[[143 104 120]
 [137 109 134]
 [139 116 121]
 [135 122 120]
 [117 140 143]
 [139 115 124]
 [116 142 139]
 [142 105 124]
 [139 107 130]]
:
[[139 107 130]
 [142 105 124]
 [116 142 139]
 [139 115 124]
 [117 140 143]
 [135 122 120]
 [139 116 121]
 [137 109 134]
 [143 104 120]]

[[109 132 134 126 144 134 112 140 150]
 [131 120 130 130 124 124 140 123 121]
 [118 112 138 132 133 124 141 128 131]
 [132 149 118 123 130 135 105 133 134]
 [116 113 138 132 134 125 138 130 134]
 [142 153 113 122 123 134 106 129 126]
 [117 107 141 133 132 123 147 127 129]]
:
[[117 107 141 133 132 123 147 127 129]
 [142 153 113 122 123 134 106 129 126]
 [116 113 138 132 134 125 138 130 134]
 [132 149 118 123 130 135 105 133 134]
 [118 112 138 132 133 124 141 128 131]
 [131 120 130 130 124 124 140 123 121]
 [109 132 134 126 144 134 112 140 150]]

[[109 150 150 110 114 147 120 138 101 128 105]
 [116 122 133 126 126 133 140 123 134 130 134]]
:
[[116 122 133 126 126 133 140 123 134 130 134]
 [109 150 150 110 114 147 120 138 101 128 105]]

[[143 156]
 [112 128]
 [118 109]
 [123 108]]
:
[[123 108]
 [118 109]
 [112 128]
 [143 156]]

[[133 130 134 130 132]
 [115 125 125 128 126]
 [124 152 109 144 152]
 [144 135 116 135 137]
 [132 136 118 137 137]
 [117 131 135 129 131]]
:
[[117 131 135 129 131]
 [132 136 118 137 137]
 [144 135 116 135 137]
 [124 152 109 144 152]
 [115 125 125 128 126]
 [133 130 134 130 132]]

[[144 135]
 [120 144]
 [121 145]
 [131 127]
 [134 129]
 [117 131]
 [129 127]
 [154 128]
 [121 128]
 [154 128]
 [119 138]]
:
[[119 138]
 [154 128]
 [121 128]
 [154 128]
 [129 127]
 [117 131]
 [134 129]
 [131 127]
 [121 145]
 [120 144]
 [144 135]]

[[121 102 102 124 143 118]
 [125 118 118 147 129 118]]
:
[[125 118 118 147 129 118]
 [121 102 102 124 143 118]]

[[141 138 120 122 121 122]
 [122 124 144 137 150 125]
 [109 108 142 105 154 123]
 [112 114 117 128 115 132]]
:
[[112 114 117 128 115 132]
 [109 108 142 105 154 123]
 [122 124 144 137 150 125]
 [141 138 120 122 121 122]]

[[151 140]
 [157 122]
 [130 143]
 [120 141]
 [150 137]]
:
[[150 137]
 [120 141]
 [130 143]
 [157 122]
 [151 140]]
